(in the rows, 128 means zero)
Each row of X is roughly a mix of the hidden directions of one of 3 groups; one row fits no group.
X (109 x 10):
[[176 151 151 141 135 112 122 156 151 108]
 [176 115 106 144 123 103 132 131  99  98]
 [139 122 113 181 148 130 150 101 124 155]
 [114 164 162 123 140 140  99 112 101 101]
 [105 122 105  97 127 118 110 136 171 162]
 [154 115 109 127 112  89 166 150 104 121]
 [171 110  90 116 129 119 159 149 131 112]
 [175 121 137 146 143 110 122 161 151 102]
 [120 106 105 116  96 116 137 139  78 150]
 [126 191 141 131 138 135 152 149 141 130]
 [151 173 136 116 135 144 169 148 139 113]
 [181 122 148 134 100 152 112 144 149 128]
 [119 100 137 101 109  85 128 162 144 144]
 [111 150 179 157 137 151 142 111 112 123]
 [150 169 144 120 127 110 102 116  96  98]
 [151 119 125 153 146 106 109 136 157  81]
 [114  91 126 146 162 144  91 141 151 113]
 [123  95 113 145 132 131 167 119 115 174]
 [110 182 102 139 125 102 148 137 145 131]
 [125 141 128 168 108 156 123 141 151 172]
 [166 112 137 132 130  94 171 112 112 145]
 [ 86 162 148 128 121 147 121 151 162 138]
 [102 130 123 126  87 141 125 172 121 159]
 [114 143  84 155  99 124 140 162 136 143]
 [167  80 130 129 138 131 141 159 124 149]
 [128 133 139 134 165 111 114  75 153 137]
 [125 128 121 148  93 141 142 150 110 180]
 [164 154 149 152 137 136 143 153 140  90]
 [128 155 115 103  86 101 136 131 107 160]
 [ 97 134 113 150 167 108 128 109 124 168]
 [150  94 136 126 182 127 117 113 148 141]
 [118 151 167 158 146 122 109 120 100 158]
 [145 115 141 156 170 103 124 165 136 145]
 [120 169 124 138 149 106 157 166 124 149]
 [100 129 110  72 139 120 132 147 156 126]
 [154  83 150 110 154 121 101 130 123 105]
 [136  83 115  94 123 143 130 111 119  90]
 [115 106 114 129 133 162 147 145 165  89]
 [126 173 126 150 145 142 118 112 125  82]
 [114 140 153 106 153 133 153 133 152  81]
 [106 155  95 140 135 141 141 178 145 124]
 [107 129 132 131 107 166  89 149 132 162]
 [ 69 144 112 106 127 121 107 117 107 122]
 [150 106 102 147 113  79 114 151 128 118]
 [106 120 117 122  89 155 109 160 102 149]
 [102 132 111 170 137 141 120  98 109  94]
 [178 140 145 116 123 133 130 175 136 118]
 [179 110 117 132 127 104 152 149 128  99]
 [ 82 127  78 135 107 147 134 133 130 131]
 [129 125 154 120 117 109 146 174 171 133]
 [137 140 120 139 108 178 162 111 156 124]
 [ 88 148 160 136 108 110 155 141 112 152]
 [125 167 125 176 116 113 137 107 153 142]
 [151 146 150 101  96 151 156 100 114 139]
 [121 135 151 142 127 113 158 133 160 178]
 [102 122 151 140 170 115  96 157 138 116]
 [134 117 122 133 132 143  82 155 155  89]
 [119 142 100 170 159 119 151 143 149 105]
 [119 129 136 147 175 120  96  92 107 125]
 [113 107 136 100 143 141 136 147  94 173]
 [107 146 148 133 111 139 114 167 170 150]
 [ 88 165 123 121 125 135 151 129  93 102]
 [117 139 124 129  70 142 158 144 121 150]
 [144 161 117 164 110 111 164 108 151 125]
 [153 121 120 117  99 147 132  98 147  81]
 [158 162 164 108  95 125 122 140 105 130]
 [110 114 142 171 142 121 102 159 130  96]
 [121 116 173 129 107 101 109 165 147 129]
 [143 132  92 151 100 119  84 133 107 144]
 [175 115 148 157 128 113 115 157 133 102]
 [106 139 132 132 143 132 103  79  92 112]
 [129 103 132  95 131 143 131 165 166 100]
 [133 112 138 126 163 164 110 138 158  91]
 [106 167 133 158  97 131 144 152 101 138]
 [ 98 111 119  97 161 123 124 115 142 170]
 [154 111 170 137 135 116  99 135 136  88]
 [145 129 113 158 126 151  82  99 106 140]
 [122 107 161 123  93 126 112 143 112 172]
 [113 147 122  76 100 135 149 128 131 158]
 [127 174 100 141 138 131 154  89 115 121]
 [145  97 146 110 111 130 133 119  97 176]
 [129 112 141 138 118  96 122 127 150 186]
 [159 129 161 154 155 151 129 105 126  96]
 [105 162 116  85 145 144 156 126 151 121]
 [116 146 155  88 131 148 143 164 156 127]
 [160 148  97 131  97 127 154 128 129  90]
 [119 153 105 138  98 105 154 164 130 156]
 [141  89 150 149 162 111  90 136 130 127]
 [141 118 134 128 130 104  87 150 121  78]
 [156 180 141 132 146 123 127 103 107 106]
 [ 95 149 121 116 151 131 153  89 128  94]
 [ 96 131  91  86 155 116 131 120 148 123]
 [ 87 114 136  98 117 154 109 139 147 160]
 [109  93  91 146 121 133 161  99 126 142]
 [ 93 148 114 105 120 151 145  89 115 152]
 [ 75 136 115 114 151 116 113 109 121  96]
 [167 113 114 154 147 104 165 145 111 125]
 [ 93 133 150 130  94 100 120 157 122 158]
 [108 131 142 154 100 142 110 128 106 177]
 [126  99 156 135  83 155 111 146 119 107]
 [160 150 171 110 151 105 149 116 115 126]
 [119 137 176 140 153 134  98 153 126 100]
 [102 136 153 110 161 168 150 109 121 146]
 [107 158 126 127 151 176 157 108 130 117]
 [132 128 152 130 159 148 101  94 130  87]
 [155  99 135 106 147  89 139 121 132  91]
 [120 135 174 142 174 131 113 132 128 156]
 [108 115 154 121 133 104  73 142 107 124]
 [171  92 107 101 139 115 137 126 156 135]]
One row of each group comes first, with its name. Which group is each row after those in?
[155 144 158 151 132 117  95 128 102  92]
(86)
[105 119 126  97 160 122 110 173 105 127]
(118)
[114 144 142 144 142 150  92  86 104 110]
(76)

[ 93 139 140 111 150  86 138  97 145 140]
(76)
[143 137 183 110 114 125 102 148 110 146]
(86)
[ 83 135 103 145 130 123  84 150 137 122]
(118)
[170 116 150 162 170 128 132 128 143 134]
(86)
[ 78 126  99 143 104 151 111 115 132 148]
(118)
[128 106 120 110 134 134 169 111  78 117]
(76)
[119 112 103 135 120 179 136 164 144 144]
(118)
[111 178 131 146 116 124 156 161 146 121]
(76)
[129 176 124 149  96 105 133  98 140 118]
(118)
[169 135 118 163  94 110 132 142 115 102]
(86)
[ 66 156 140 119 129 150 124 137 124 116]
(86)
